In the rows, zero is written as 128.
Each run below is a few steps of one of 7 hidden systems, one row a step.
Q, trace 1 (8 x 18):
[[118 113 160 185 108 120 129  41 105  83  87  97 137 173 159 112 193 111]
 [182 147 119  60 110 153 122 108 110  71 106  90 116 207 179 144 128 145]
 [114 119 111  97  51 144 169  85 147 117 178 116 106 174  75 188 133 151]
 [ 98 100 162  62 173 170 162 148 165 120 163 125  69 121 126 145  88 103]
 [ 65 146 114 149 129 162 108 121  82 137 184  87 110  42 115 149 132 104]
 [117 118 189 115 172 121 106  91  89 135 112 125 175 106 138  98 172  31]
 [193 174  87  75 103 143  89 109  75 151 107  94 188 109 140 148 137 135]
 [161 104 144  90  96 123 175  67 179 182  98 156 169 147  74 150 152 129]]
A, trace 2, 8 rows:
[[125 139 138 128 120 118 144 145 151 169 128 128 141  91  82 154 164 136]
 [107 118 151 130 179 124 131 155 163 132 103 155 107 108 139 108 124 117]
 [149  90 139 173 130 134 153 146 135 146 151 116 141 114 122 115  86 127]
 [123 104 133 119 139 129 115  74 114 131 115 148 156 130 140 102 110  84]
 [136 109 108 133  87 120 151 102 155 132 135 152 131 165 104 137 109 154]
 [100 128 160 120 123 118 138 100 136 137 125 133 134 126  98 145 187  99]
 [ 95 116 140 149 141 120 140 163 164 104 140 149  82 144 124 124 121 139]
 [119 107 152 169 130 117 128 149 101 135 169 111 145 106 111 119 127  93]]
E, trace 3:
[[127 111 165 178 153 128 159 138 169 157  98 120 124  87 119 122 149 140]
 [146 125  97 104 124 168 146 129 152 144 133 111 104 107 135 150  74 168]
 [ 94 120 110 159 119 131 124  57 136 134  98 142 127 113 134 121 138 130]
 [131 139 126  87 159 145 109 125 127  94  99 126 102 146 180 119 112 124]
 [145 135 139 160 104 134 125  97  92 108 119  74 145 138 143 135 167 129]
 [118 112 184 117 169 145 158 141 155 123 123 105  95 119 137 132 143 111]
 [131 136 106 110  90 164 140 103 110 137 161  83 123 107 109 170 124 144]
 [ 69 127 142 127 157 129 121  90 140 140 109 152 113  85 124 121 153  98]]
A, trace 4:
[[171 100 161 127 105 116 152 111 130 125 125 117 158 180 116 128 144 117]
 [111 114 149  84 123 139 142  96 140 100 138 125 103 169 127 145 132 108]
 [ 88 126 124 139 105 146 140 128 127 109 177 109  92 122 108 156 128 138]
 [ 76 144 120 162 137 119  95 138 100 115 141 135 116  97 131 115 147 112]
 [141 131 112 169 125  95 107 179 118 121 128 150 146 137 130 103 115 138]
 [172 123 143  98 126 105 117 141 111 142 124 138 178 149 121 117 131  98]
 [148 120 124  64 124 143 148 123 156 135 130 146 123 157 117 146  98 131]
 [107 125 128 106 118 155 153 106 148 153 150 112 112  92  96 163 134 129]]
P, trace 5 (8 x 18):
[[ 72 142 136 143 148 109  90 170  96  36 154 130  66 173 171 106 132 110]
 [122 140 148 170  91  85  95 150  50 102 178 106 177 149 102 121 184  83]
 [165  99 162  57 125 117 138 160 110 128 183 140 162 182 102 127  95  67]
 [132  96  80 136  54 105 146 104 146 149 171 182 157 175  68 138  78 144]
 [ 45 128 117  79 148 108 122 101 176 144 128 221  99 123  94 125 133  95]
 [ 72 150  99 184 129  78 100 209 144  89 144 174  76 147 123 114 136 165]
 [100 134 186 170 157  65 101 178  98 139 135 152 170 114 103  96 201  65]
 [187  79 169 136 138  84 140 206 131 106 155 152 153 205 129  88  86 102]]
K, trace 6 (8 x 18):
[[155 143 152  88 124 101 116 119 121 123  96 139 161 171 121 129 181 106]
 [172 129 161  98 138 127 158 186 160 137 126 113 121 142 113 146 140 145]
 [ 89 104 169 130 162 138 157 127 167 135 130 132  93 101 116 132 135 111]
 [101 117 103 150 153 126 116 156 149 137 127 164 115  96 135 105  81 132]
 [107 130 103 170 102 104 110 102 123 153 126 157 158 108 100 123 143 127]
 [164 118 136 155 117  96 120 129 117 115 104 138 164 175 140 102 138 124]
 [162 111 151 142  95 128 169 140 143 124 149  95 125 162 104 151 141 151]
 [103 104 158 131 146 141 150 120 150  89 130 120  79 157 150 127 119 122]]
W, trace 7 (8 x 18):
[[137  99 134  27 106 155 154  73 131 167 172 144 158 136  82 159  92  74]
 [ 99 141  47  97 101 173  83  40  81 115 139 130 125 112 160 131  68 119]
 [ 65 169 121 157 114  99  62  96  52  95 138 124 140 113 135 123 205  83]
 [114 180 144 122 188 128  93 221 108  93 111  95  85  90 169 122 160 136]
 [215 147 168 103 132 130 150 192 116 168 122  65 175 106 108 154 167 135]
 [163 108 158  26 157 178 169  77 169 161  97 115 124 122 134 153 109 109]
 [137 124  86 130  75 178 136   9 106 131 119  80 137 122 143 155 114 148]
 [ 32 132 152 156 131 136 110  56  96  80 139 108  86 123 140 131 186  84]]
G, trace 8 (8 x 18):
[[212 104 147 112 146 136 145 201 126 154 147 106 166 126 129 117  75 122]
 [162 105 162  85 144 123 138  82 140 189  91 154 201 111 104 117 144  75]
 [118  88 174 134 200 113 157 169 199 154  98 180 110 109 127  97 106 110]
 [122 104 189 195 165  92 115 103 107 107  88 138 160 140 157  70 173  72]
 [108  70 161 196 122  88 146 172 126 126 196 159 141 152  89  96  97  88]
 [224  92 146 170 119 107 139 154 106 140 120 108 198 161 138  92  96 125]
 [165  71 160 102 113 107 176 100 174 188 134 179 187 157  66 123 114  97]
 [182  80 195 133 192 118 173 156 203 140  62 146 127 154 155  91 115 128]]
P, trace 9, 8 rows:
[[116 128  94 116 147 108  85 115 125 121 101 191 141 140 153  93  91 110]
 [131 158 113 118 113  87  99 133 127 104  92 160 136 177 132 124 172 142]
 [131 133 171 115 120 100 149 161 150 119 129 126 120 165  96 149 190 129]
 [120  91 163 166 119 120 172 163 155 136 171 123 115 133  90 134 122 126]
 [ 96  82 140 167 145 122 133 115 134 142 152 158 135 108 122  98  88  91]
 [110 117 110 144 137 109  94 118 113 100 120 171 131 156 156  87  95 107]
 [121 144 126 121 110  88  98 115 110  97 110 153 143 181 131 118 169 112]
 [129 128 157 106 110 103 141 154 135 105 150 133 120 185 101 144 163 121]]
G, trace 10:
[[141 123 106 144  93 125 133  67 135 163 101 138 166 123 108 134 141 140]
 [120 114 117 137 128 128 156 139 190 130 112 159  90 145 123 130 103 171]
 [128 130 146 146 122 120 126  88 123  90  90 112 121 169 157 120 167 130]
 [ 96 107 141 132 107 131 143 137 131  97 186 123  94 159 110 143 117 121]
 [175 130 125 124 122 150 120 137  93 105 132  78 136 144 165 128 105 136]
 [124 121 117  74 109 137 128  98 124 151 156 144 148 127  98 148 114 100]
 [152 142 127  95 162 141 125 168 154 130  96 130 113 115 155 124 110 146]
 [ 95 142 148 119 135 115 109  89 114 129 110 140 141 117 119 129 183  89]]
Q, trace 11 (8 x 18):
[[137 129 138 116 117 117 149 174 141 165 164 129 141 107  75 153 135 130]
 [140  99 144 149 158 136 143 160 140 164 139 126 139  81 119 114  92 114]
 [124 121 112 175 139 130 108 110 113 147 111 133 149  83 142 101 109 123]
 [134 136 124 137 139 105 105 102 132 124  73 154 148 139 149 105 148 124]
 [157 154 108 115 108 116 124 142 143 119  97 131 126 158 132 143 150 170]
 [140 114 146 140 114 121 167 151 166 120 137 124 108 160 106 143 139 156]
 [124 108 135 153 139 148 148 157 138 112 154 104  95 124 140 127  92 142]
 [ 93 110 131 173 126 132 117 105 103 105 149 121 118 123 139 113 117 106]]
E, trace 12 (8 x 18):
[[122  98 182 211 159 127 147 133 137 123 110  98 121 106 148  99 145 118]
 [161 100 133  92 128 179 166 128 142 132 154  92 108 129 137 148  64 139]
 [ 96 110 129 139  99 135 146  38 139 143 125 135 135 128 102 146 154 117]
 [103 157 123  57 154 137 108 134 139  99 112 146  87 142 149 139 137 121]
 [124 163 113 160  98 125  97 118  72 107 130  83 144 117 135 139 179 137]
 [116 113 182 138 191 135 135 165 137 128 120 112 110  91 148 107 135  97]
 [169 123 111 111 100 170 143 111 108 154 155  78 152 102 120 158  98 139]
 [ 95 111 154 127 147 127 147  74 167 162  92 157 132 103 111 126 158 103]]
W, trace 13, 8 rows:
[[138 102 136 160 116 145 130  89  97 144 143  95 164  99 128 122 111 102]
 [110 116 157 122 159 134 113 101 111  91 111 128 118 153 166 103 130  84]
 [164 151 118 139 106 128 115 151 105  89 119  86 121 166 155 135 145 158]
 [123 139 158  90 122 125 148 144 145 123 139 117 111 147  98 161 175 125]
 [133 127 104 108 120 171 146 133 136 145 153  99 106  94 124 158  88 155]
 [110 110 141 130 115 136 122  79  97 143 158 117 159 107 107 131 134  80]
 [111 131 123 120 157 146  97 118 103  93 125 119 106 123 179 109 103 104]
 [155 153 137 135 107 113 106 145  83 103 127  90 153 151 135 132 173 124]]
K, trace 14:
[[ 92  92 161 149 118 146 147   4 130 125 105 122 141 135 130 125 163  83]
 [197 135  78 122 126 139 117 189 132 104 110 120 109 162 176 115  53 194]
 [ 79 150 137 147  91 148 147  63 120 134 138  78 112  91  92 178 207 135]
 [143 136 132 122 184 125  78 172  87  69 110 124 116 150 211  76  90 103]
 [127 139 102 120  70 149 142 131 102 181 200  89 154  70  56 183 135 137]
 [128 105 162  90 175 127 105  59 111  95  79 156 146 167 184  82 121  53]
 [194 152  75  91  91 148 149 188 148 177 146 105 136 105  95 175  86 206]
 [ 75 128 184 125 163 140 132  35 141 114  66 118 113 113 149 125 207  80]]

Which system made each of these runs?
trace 15 (2 x 18):
[[172 131 122 117 153 124 111 181 126 122 112 126 134 136 157 107  98 138]
 [164 103 139 183 104 115 151 118 132 141 121 111 160 141 115 120 131 142]]
	E
trace 16 (2 x 18):
[[104  89 175 145 127 148 190 101 169 168 151 105 117  91  77 156 146 118]
 [128 122 147 114 189 182 127 126 120 135 114  79 107  64 175 119 100 111]]
	Q
trace 17:
[[127 168 124 130 148 129 137 158 180 143  66 123  92  94 134 150 176 190]
 [117 152  85 178 130 164 121 140 134 122 114  87  84  70 159 139 111 196]]
	E
trace 18 (2 x 18):
[[ 99 120  93 142 127 159 157 136 190 125 132 136  54 111 129 147  80 196]
 [ 77 122  68 170 107 148 102  66 110 101 132 138 101 118 160 115  87 139]]
	E
trace 19 (2 x 18):
[[164 118 125  58 102 111 154 146 168 128 142 167 132 203  93 147 109 139]
 [101 147 103 160  71  75 123 145 136 113 146 166 124 173  80 146 177 160]]
	E
trace 20 (2 x 18):
[[154 116 137 137 137 128 113 143  88 141 150 108 169 108 133 110 107  92]
 [159  99 160 113 135 122 151 119 145 166 120 137 169 126 106 123 129 100]]
	E
trace 21, 2 rows:
[[155 107 101 119  62  96 142 130 130 147 178 166 172 181  63 144 107 133]
 [131 104 111  89 158 127 141 187 181 148 144 191 106 134 117 114  44 136]]
	Q
trace 22, 2 rows:
[[164 121  89 116 101 113 125 181 138 104 156 157 120 192 129 121  63 165]
 [191 149 139  74  98 111 132 113 123 127  94 116 168 183 119 150 178 133]]
	G
trace 23:
[[ 47 124 176 184 159 112 125 130 136  68 123 129  64 142 152 110 179 110]
 [124 103 143 219 113 105 121 189  89  81 186 105 120 154 139 102 106 123]]
	A
trace 24 (2 x 18):
[[157 150 136  68 108 134  91  98  44 136 149  90 200 124 119 140 158  61]
 [119 176 116  29 166 170  87 106 102  96  94 106  98 115 184 142 139 108]]
	W
trace 25 (2 x 18):
[[ 96 113 148 165 129 125 154 155 160  66 142 119  56 180 145 130 131 157]
 [145 109 135 166  85 116 160 188 133 120 195 103 120 152  88 148 115 157]]
	W
trace 26 (2 x 18):
[[192 136 107  99 121  98 109 133 130 171  85 167 202 137 116 112 125 126]
 [165 127 129  87 121 114 160 124 194 146  77 167 132 174 113 141 140 164]]
	P
trace 27:
[[120 149 113 116 158 158 123 176 140 130 123 103  85  79 151 141 109 158]
 [ 91 112 163 192 121 115 134  99 115 130 134 112 139 105 109 123 180  99]]
	Q
trace 28 (2 x 18):
[[101 162  89  99 128 120  83 171  98 105 155 148 111 123 135 129 111 125]
 [107 127 148 140 114  82 119 156 118 136 154 159 153 137  84 122 162  97]]
	Q
trace 29 (2 x 18):
[[167 141 172 121 134 100 116 178  97 110 132 103 160 159 128 122 169 101]
 [154 116 163 144 117 119 166 184 144 155 159 103 139 119  83 149 148 139]]
	E
trace 30, 2 rows:
[[ 78 153  90 107 106  94 106 151 143 138 146 194 119 133  81 141 145 133]
 [116 140 155 119 164  94 126 226 149 136 142 155 114 117 105 124 147 122]]
	Q
trace 31, 2 rows:
[[138 106 136 184 120 102 155 165 176  99 116 146  97 182 133 114 118 177]
 [ 80 104 185 172 144 108 140  88 139 136 115 140 137 117 108 112 185  83]]
	P
trace 32 (2 x 18):
[[ 94 127 136 184 141  99 139 162 168 178 120 163 133  69  82 123 157 140]
 [146 138  64 102 140 145 109 175 137 154 134 151 118  98 139 125  46 163]]
	E
trace 33:
[[111 119 151  86 174 142 123 137 140  86 120 136  81 155 172 113 109 105]
 [104 139 151 109 142 117  90 135  75  88 150 120 131 148 146 117 151  70]]
	G
